(in the rows, 128 means zero)
A state moves one step at a time under one of 7 hidden systems, and each row is a state written as 22 numbers. Each run below is a few steps of one system.
k308, seq 1 (11 x 22):
[[127  91 163 114 168 130 150 150 173 120 145 145 117 104 123  95  65 174
  126 161 122  75]
 [153 111 188 157 153  82 102 112 130 115 201 115 116 126 123 130 144  71
  108 128  95 111]
 [158  95 143  63 100  92 118 121 158 121  82 140  94  91 134  86 110  99
   80 130 103 129]
 [128 128 135 147 167  63 142 168 104 130 133 135 156  45 119 107 107 102
  156 140 139 132]
 [ 59  96 115  98 108 123 122 102 145 128 165 130 116  84 118 116 139 102
  145  98  50 124]
 [159 149 132  89 183 112 161 109 143 153 116 170 177 124 156 122  88 101
  123 104  76 124]
 [ 86 109 164 153 174 130  85 100  99 178 142 151 123  91 112 117  94 165
   90 141  96 140]
 [125  84 155 131 191 135 127 127 206 107 145 139  97 120 159  93 119 135
  147 120 108  75]
 [133 117 200 106 159  66 108 113 116 101 168 139 128 142 131 149 101  79
   72 124 127 140]
 [139  80 114 117 112 108 137 146 142 146 109 120  97  76 107  67  90 112
   70 140 127  87]
 [150 124 127 120 173  96 123 159 128 113 171 150 126  51 132 119 165  77
  161 140 114 145]]
k862, seq 2:
[[ 87 125 134 105 169 102 177 155 171 104 175 137 159 137 140 132  97  78
  144 144  90 105]
 [128 131 132 113 147 100 105 105 107 155 190 148 169 136 103 138 121  84
   82 150  55 109]
 [152  93 139 111 171 119  80 111 126 151 147 168 116  58 114  89 125 153
  116 143  83 101]
 [124  98 210 130 173 101 121 114 144  95 165 137 105  79 143 127 107 146
  167 100 128 123]
 [100 101 187 133 144  86 153 110 164 122 140 106 110 140 151 113  75  70
   91  98  96 116]
 [123 128 119 120 205  92 122 153 133 140 128 154 146 123 148 110 104  59
   65 153 119 130]
 [ 81  99 116  83 171 123 110 155 120 107 188 168 138  88 106 133 124 128
  108 164 117 109]
 [154 100 157 118 142 118 153 115 130 120 215 130 139  98 102 123 112 132
  141 104  86  64]
 [174 119 195 132 146 105 126  91 142 158 158 131  98  89 131 113 125  85
  101 119  73 153]
 [102 113 176 125 182  87 125 147 165 139  95 149 119  83 151  95  82 118
  129 172 107 149]
 [ 55 112 152 144 185  73 107 146 140  91 168 134 156 141 138 135 108  95
  141 137 117 102]]
k66, seq 3 (11 x 22):
[[164 125 121 112 187 109 163 165 158 134 101 146 145 133 148  93  74  90
   75 150 142 100]
 [ 85 115 138 115 141 122  80 146  90 123 190 146 118 101  92 153 151 126
   94 188 124 156]
 [156  93 112 100 114 128 152 132 166 100 163 128 129  93 115  94 128 141
  165 109  94  47]
 [176 147 181 136 133  79 118  88  82 141 146 127 137  92 127 140 131  86
  127  87 100 169]
 [ 82  96 134 114 116 135 132 121 169 154  66 126  85  78 142  79  99 144
  122 129 100 143]
 [ 93 140 143 169 215  83 125 157 144 113 147 137 162 136 161 133 117  80
  152 139 127 121]
 [ 70  98 119  75 108 130  92  88 117 115 159 140 134 163 107 142 111 138
   68 114  87 103]
 [200 115 112 136 191 131 133 136 113 144 133 153 143  89 126  95 105 146
  101 102 150  72]
 [108 105 187 117 137 147 106 112 114 110 174 134  64  80 125 151 154 136
  124 121 136 186]
 [145 104 162 115 124 108 197 150 200 110 127 109 115 128 142  94  78 103
  141 132 109  88]
 [127 145 146 139 137  74  92 128  98 156 149 130 145 131 116 137 138  56
   78 169  94 164]]
k862, seq 4 (11 x 22):
[[ 78 123 170  83 163 106 140 103 162 140 106 158 144 122 149 117  63 128
  121 125  69 142]
 [ 91 122 149 182 217 107  97 125 118 148 163 139 157 147 134 126  91 115
   96 136 119  97]
 [114  81 131  85 170 139  80 113 157  97 171 156  94 130 137 122 143 116
   72 124 109  95]
 [184 110 177  95 165 102 155 137 120 107 169 148 134 108 113 129  76 136
   92 128 152  92]
 [119  92 169 163 127 111 147 144 134 137 182  99  80  75 111 109 122  78
   95 145 120 135]
 [146 128 136  98 158  89 162 160 190 116 131 147 134  92 150 100 124  66
  152 160  90 121]
 [ 85 140 155 109 139  64 114 128  94 131 168 147 180 110 106 151 107 102
  132 157  78 146]
 [102  91 108 140 153 106  92  99 134 153 145 141 140  85 119  87 119 129
  129 105  61  69]
 [152 121 175 109 213 120 101  90 126 115 157 171 125  99 160 137 132 125
  133  75 109 138]
 [ 83  95 189 111 157 129 147 105 140 135 138 135 103 118 132 123  50 144
   76 111 118 128]
 [135 114 145 174 214 122 146 157 166 132 165 124 122 143 148 108 106  78
   91 148 140  96]]
k634, seq 5 (11 x 22):
[[102 101  44 145 130 135 123 171 120 110 117 115 118  84 121  96 150 124
  143 108 176  84]
 [132 152  93  76 123 150 158 120 111 100 184 145 157 137 126 175 167 109
  160  79 115 138]
 [140 147 144 110  89 160 171  89  97 184 133 125 140 129  96 139  86 156
   94 117  83 153]
 [152 140 146 196 181 169 124 131 156 186 108 132 100 119 149 105 139 144
  137 174 112 155]
 [ 77 114 176 126 148 116  81 125 181  79 124 138 114 181 157 146 141 156
  161 158 131 124]
 [166 117 146 130 100  56 108 128 118  94 111 106 157 173 120 119  92 119
  101 114 159  62]
 [164 115  81 123 114 118  91 140  86 127 110 125 100  76 116 108 175  91
   82 108 169 144]
 [109 125 104  79 129 167 193 158 141 103 133 141 107  71 137 140 133 144
  176  96 153 152]
 [101 162 140 156 106 142 192 131 108 155 191 102 164 156 100 165 105 111
  149 136  93 145]
 [131 148 103 135 112 148 104 105 154 189  93 133 134 157 128 107 137 122
  105 175  51 135]
 [142 137 149 137 185 117  71 125 132 119  83 171 146 126 152 124 129 199
  173 152 145 125]]
k895, seq 6:
[[107 161  96 200 172 128 110 127 107 189 114 122 165 158 131 123 123 110
  104 147 111 129]
 [105 118  82  91 145 171  56 113 132 108 122 170 118 144 136 137 183 172
  128 133 122 121]
 [176 121 172 107 134 130 139 119 110  98 144 140 143 151 113 145  82 203
  123 108 171  82]
 [171 107 161 173 104 145 135 119 122 149 144  84  60 115 120 115 138 103
   74 113 155 146]
 [146 137 114 100 135 121 154 180 192 103  71 134 103 123 166 107 144  83
  139 164 152 162]
 [ 83 154 129 129  92  87 144 174  95 109 147 117 175 142  97 164 119 127
  158 185 141 145]
 [124 122  66 153  68 130 125 105 116 160 129 100 151 126  96 102 145 126
  140 103  76  72]
 [183 158 119  98 152 129 108  85 103 138  96 164 150 100 152 135 156 134
  156  70 113 157]
 [ 74 121 178 146 146 163 142 108 120 141 113 129 101 109 138 140  88 198
  150 105 151 167]
 [126 127 140 202 169 150 130 132 173 123 146  98 109 202 158 125 136 104
  125 128 147  98]
 [127 140 108  65 116 127  96 131 129 104 111 147 130 194 136 155 143  99
   51 158 142 152]]
k895, seq 7:
[[119 154 122 141 149 128 174 172 134 124  78 132 165 132 136 126  80 182
  181 151 176 124]
 [107 140 110 189  91 159 107 117  96 137 180  87 116 173 104 161 184 120
  132 123 133 134]
 [175 145  82  78 100 157 142 105 159 134  61 144 136 169 148 111 128 144
  116 110 113 112]
 [156 161 157 159 142 124 112 142  65 141 115 138 141 114 112 155 128 176
  136 152 188 177]
 [105  96 115 165  79 174 135 131 172 116 117  85  67 139 132 109 156 159
  157 117 146 104]
 [191 177 132 117 121 101 152 136 131 102 103 123 164 196 156 157 134  84
  133 116 152 137]
 [ 82 135  99 124  73 147 120 139  83 164  86 118 121 115  94 132 116 156
   89 158 147 176]
 [166 137  74 176 147 154 135 155 147 125 119 123 140 120 136 104 166 158
  201 126 152  79]
 [135 158 150  91  72 146 131  89 101 103 144 120 127 172 125 188 161 136
  142  91 127 177]
 [147 138 122 163 117 147 166 127 136 183  54 110 130 139 130  96  68 165
  108 131 139 122]
 [137 151 112 180 152 142  77 147 115 121 123 124 105 136 145 146 207 116
  151 149 170 166]]
k785, seq 8 (11 x 22):
[[129 104 191 104 119  63  92 142 127  69 142 136 136 134 111 135 104 158
  139 165 151  99]
 [152  90 118 136  80  71 109 116 115 115 132  90 117 106 110  92 132  81
   98  88 127  72]
 [134 123  89  82 153 116 129 133 122 129  98 156 118  52 151 108 147  77
  115  86 127 164]
 [ 46 129 132 112 159 127 178 148 114 132 158 141 154  84 119 143  80 136
  154 127 118 152]
 [111 134 134 160 150 142 156 101 147 158 201 115 149 161 122 136 121  98
  133 118  52  96]
 [167 143 165  98 157 135  81  69 137 159 116 166 126 152 145 133 136 137
   96 136  67 152]
 [128  95 192 139 157 107  86 127 126 122 103 146 108 103 121 104  78 199
  115 157 157 110]
 [129  76 156 152 133  94 101 139 151  72 165  99  82 125 134 111 140  97
  111 106 165  78]
 [150 127 111  52 112  91 140 137 124 100 120 142 131 123 135 130 124  53
   66 102 136 141]
 [107 128  95 117 142 117 161 168  85 168 137 143 156  55  94 113  99 116
  105 154 122 146]
 [ 99 115 114 134 152 156 142 132 153 135 200 139 126  91 119 124 161 128
  189 136  61 108]]
k785, seq 9, 11 rows:
[[218 143 174 162 161 120 152 151 101 134 160 125 118  94 116 133 131 124
  129 139 170 140]
 [104 101 152 103  60 139 138 140 170 119 132 102  63 106 118 114 147 117
  133 165 106 157]
 [156 153 125 131 145  52 144 162 151 108  98 133 181 134 151 108 118  80
  168 157 122 108]
 [ 60 127 101 132  80  98  65 101  75 141 129 120 145 107  97 138 153 126
  129 122  95 146]
 [132 116  78 119 172 143 138 112 144 131 100 151 156 110 148  94 107 161
  161  69 116  65]
 [107 142 173 148 164 153 124  92  84 128 172 130 115 124 138 178 136 136
  129  73 148 182]
 [116 109 146 116 125 172 177 123 181 148 114 119  98 169 138 111  70 140
   72 136 117 112]
 [170 151 155 163 187 115 102 158 123 131 157 140 130 157 135 145 155  92
   98 192 151 150]
 [114  98 124  62  61 125  95 136 135  98 132 136 106 127  92 123 135 167
  110 180 115 110]
 [206 130 117 149 130  74 136 149 112 111 129 117 158  89 120 100 133 110
  167 105 153  77]
 [ 91 117 122 109  72 127 121 105 111 126 121 111  90  70 125 130 166 103
  148  82 109 185]]
k66, seq 10, 11 rows:
[[176 149 125 222 115 144 140 140 117 176 107  95 123 117 117 107 141 157
  164 153 143 125]
 [112 142 126 123  96 141  91 119 165  93  99 118  96 165 164 150 199 111
  170 129 130 172]
 [126 152 117 116  93  87 151 143 120 108  65 118 186 182 128 135  76 153
  139 133 164 104]
 [108 142  67 196 112 155 100 135  71 162 127  99 129 141 103 139 163 126
   98 127 163 136]
 [140 142  76  81 134 193 152 139 154  94 114 152 114 139 152 145 174 156
  168 101 157 134]
 [154 174 173 143 108 133 178 131  94 130 145 118 161 165 109 175  95 164
  151 134 153 155]
 [145 132 108 179  74 182 132 118 153 175 109  90  88 160 123 108 155 131
  112 153 109 137]
 [174 166 119 113 141 111 106 157 155  93  82 150 144 163 163 137 177 119
  170 168 154 152]
 [ 87 134 132 137  50 100 109 132  84 107 110 103 153 159  87 152 110 181
  146 147 162 122]
 [160 136  53 184 107 152 141 135 121 139 111  94 133 136 132 111 165 104
  141  80 156  92]
 [129 175 115  76 128 159 137 120 105 113  98 152 129 139 154 175 160 130
  137 104 161 212]]
k623, seq 11:
[[177  97 122 160  56 114 126 130 102 136 131  86 104 101  79  97 122 148
  108 120 145  77]
 [188 138 129 130 117 129 140 128 149 118 121 119  89  84 153 118 193  74
  171  98 128 167]
 [ 66 153 143  95  79 103 167 136 135 118  89 121 143 116 130 144 103 128
  177 137 114 190]
 [ 94 152  63 190 136 123 141 139 119 172 114 109 187 148 122 113 117 112
  148 135  99  94]
 [125 144  89  90 154 166  69  86 120 127 125 169 139 168 144 153 179 144
  114 108 102 134]
 [144 121 158 107 153 146 138 115 109 116 104 155 138 130 127 138  72 222
  125 105 178 110]
 [141 111 165 215 140 146 133 120 124 141 156  79  79 148 131 129 124 119
   97 102 173 121]
 [153 122 137  84 112 135 146 159 191  96 108 126  79 159 153 123 148  79
   94 163 146 153]
 [135 152 125 120 103  77 142 186  84 114 127 128 168 116  94 145 111 118
  132 192 164 145]
 [125 115  71 156  61 133 100 124 110 133 153  97 130 102  89 114 186 132
  166 127 101  87]
 [178 154 120  83 122 131 143  88 137 119 111 149 146 118 156 138 156 122
  186  57  96 144]]
k634, seq 12:
[[108  81 124 111 161 131 144 139 161  98 171 139 106  55 132 103 133 136
  174  93 116  87]
 [119 135 167 106 144  90 156 105 117 122 202 134 159 123 123 154 113  67
  126  96  71 135]
 [105 110 126 108 141 118 126 111 132 187 109 144 125  94 115  90  81 107
   65 145  65 133]
 [114 116 130 142 232 133 108 152 146 134 148 173 137  79 142 110 127 146
  150 155 118 114]
 [ 83  88 171 106 140 105  98  94 140  87 197 133 127 139 120 141 121 136
  129 103  88  75]
 [195 111 155 108 145  80 131 105 131 139 137 137 135 111 129  96  93  78
   72 101  96  97]
 [104  97 141 111 178 119 101 143 115 138 134 155  90  43 132 110 128 111
   91 142 133 171]
 [ 79  94 136 117 165 124 172 161 171 102 179 132 128  91 128 117  99 126
  164 126 112  88]
 [121 134 137 114 135  84 123 112 112 136 198 136 174 142 102 146 126  71
  104 139  57 114]
 [141 105 122  87 143 118  94 104 128 169  98 166 124  67 117  82 109 143
   93 140  70 115]
 [122 107 164 157 213 119 115 130 129 123 160 157 126  60 143 119 124 151
  171 109 128 117]]
k308, seq 13 (11 x 22):
[[144 129  83 143  99 158  61 118  87 156  90 134 119 140 100 121 154 183
   90 157 152 128]
 [155 130 124 144 137 147 126 149 140  79 120 132 115 119 145 134 162 185
  208 108 189 109]
 [114 145 162 139  66 122 150 100 108 102 148  82 122 179 123 176 133 114
  136  82 151 157]
 [150 155  73 148  91 158 165 150 139 167  64 100 121 164 137 113 128  99
   94 138 150 146]
 [105 158  87 135 147 151 100 170 101 121 125 152 141 129 122 158 180 151
  154 186 169 165]
 [109 123 112 104  73 152 138 119 132  89 151 119 150 175 106 154 133 190
  176 119 128  81]
 [206 167 131 173 110 136 129  91  99 147 120 105 147 179 134 145 149 117
  126  86 136 127]
 [122 132 126 141 104 167  98 124 125 142  56 121  76 120 141 123 152 166
  114 138 177 189]
 [ 90 143 122 156 132 131 168 189 149  81 125 111 137 156 140 148 130 141
  188 155 193 126]
 [106 144  94 124  67 129 119 119 103 112 166  97 148 203 103 170 157  98
   98 122 124 119]
 [204 151  62 108 110 167 128 130 112 152  78 146 138 141 121 114 144 157
  102 126 155 118]]
k623, seq 14 (11 x 22):
[[112 131 105 125 132 117  63 122 134 169  62 153 133 127 126  93 130 146
  102 184  86 134]
 [113 117 123 144 197 110  78 141 121  83 130 158 145 112 148 132 148 170
  178 115 172  98]
 [ 90  91 145 113 102 124 128  92 116  89 155 106 115 154 121 140  99 136
   96  48 147  88]
 [183 128 119 120 158 147 182 138 132 163 118 125 105 103 139 100  98  81
   58 102 140 133]
 [100 136 149 120 143 160 131 166 124 138 166 140  94  99 116 155 156 122
  121 197 131 201]
 [120 127 135 128 101 114 153 156 165 104 165 116 156 153 105 128 122 150
  190 181  95  72]
 [181 144 138 135 103  74  79  78  98 140 134 123 165 152 118 128 147  92
  118 110  75 107]
 [132 108 124 102 126 116  79 103 125 141  50 155  99  62 144  88 130 165
  132 104 122 148]
 [ 73 123 144 173 189 121 154 145 129 105 133 119 129 100 162 135 111 127
  181  81 172 139]
 [ 63 118 108 110 117 145 157 119 151 126 156 105 125 186 134 140 103  83
   73 106 106 116]
 [179 149  95  91 173 152 141 153 116 160 135 172 156 132 117 127 113 117
   65 172 124 126]]

Which system made each run below?
seq 15 (2 x 22):
[[127 137 103  93  90 173 173 145 125 172 131 137 115  71  99 121 132 139
  132 168  88 174]
 [143 158 141 161 149 124 147 135 157 148 151 134 155 114 135 125 146 128
  219 166  68 134]]
 : k66
seq 16 (2 x 22):
[[166 106 173 139 164 102 143 122 155 154 152 130 122 125 125  98  76  90
   65 145  92  95]
 [128 107 167 128 190  94  93 161 146 120 155 150 102  84 130 112 133  90
  103 183 121 145]]
 : k862
seq 17 (2 x 22):
[[116 158 115 123 144 151 118 162  96 145 162 151 152 146  96 160 145 147
  108 219 134 165]
 [149 110 125 125  81 149 112 123 158 125 135 123 117 126 100 102 144 199
  174 165  92  72]]
 : k634
seq 18, 2 rows:
[[ 86 109 181 111 126 159 153 106 127 142 178 126 115 158 104 152  75 162
   81 142 104 126]
 [209 122 155 156 173 124 123 131 164 149 157 131 113 152 132 106 128  96
   88 165 109  92]]
 : k785
seq 19, 2 rows:
[[139 127 176 181 140 151 129 117 164 130 125  93  79 196 156 133 122 113
   86 126 153 140]
 [141 130 138 104 130 113 114 171 162  89  89 129 108 184 148 133 126 105
   79 186 184 138]]
 : k634
seq 20:
[[141 119  86  84 113 131  91  81  86 156 118 158 148  75 104 111 139 160
  124  87  77 112]
 [154 120 174 144 183 147 138  98 124 131 132 151 113  72 149 123 114 177
  176  72 135 131]]
 : k895
seq 21:
[[114 105 117 123 147 106 150 172 142  99 150 118  94  69 142 111 148  49
  123 115 153 145]
 [ 80 143 105  60 117 107 174 147 132 120 157 143 168 119 120 146 110  74
  127 139  82 149]]
 : k785
seq 22 (2 x 22):
[[ 97 139  90  67 135  96 117 128 132 133 126 168 170  99 129 122 137  90
  142 142  53 137]
 [100 131 137 141 154 102 112  94  87 153 151 152 182  89 105 126  98 169
  163 104  76 104]]
 : k785
seq 23 (2 x 22):
[[118 109 160 163 107 140 192 148 154 109 116  81  77 105 141 119 103 130
  152  88 179 138]
 [118 156 124 130 128 123 175 156 155 132 134 111 131 173 149 143 127  35
   97 153 118 174]]
 : k66
seq 24, 2 rows:
[[118 162 112 198 120 139 171 166 122 131 113  95 145 130 133 137 139 148
  209 134 172 137]
 [107 156  94 132  71 146 119 102 139 120 111 100 137 216 138 156 165 109
  132 109 110 135]]
 : k623
seq 25 (2 x 22):
[[ 94 137 195 138 121 119 146 101 167 155 145 111 115 156 142 136 107  88
  117 151  59 170]
 [124 128 120 129 163  90 102 149 165 145  79 146 148 155 143  87  98 100
   88 197 101 105]]
 : k308
seq 26:
[[133 115 114 181 129 125 128 144 163 152  48 109 101  84 154  72 124 145
  170 132 140 121]
 [ 61 148 142 141 149  95 102 133 134  84 130 123 143 168 161 164 155  88
  158 120 145 167]]
 : k66
seq 27 (2 x 22):
[[170 137  77  73 116 144 115 110 114 154 125 165 131  67 119 112 174 122
  139 116  73 145]
 [114 134 171 129 147 125 159 127 120 134 124 143 138  63 127 127  92 185
  208 114 120 145]]
 : k785
seq 28, 2 rows:
[[166 155  93 139  80  98 115 156 121 101  55 108 147 152 135 127 156 130
  162 133 186 127]
 [115 148  74 140  72 128 122 133  82 113  81 103 138 132 126 142 162 135
  153  86 185 146]]
 : k623
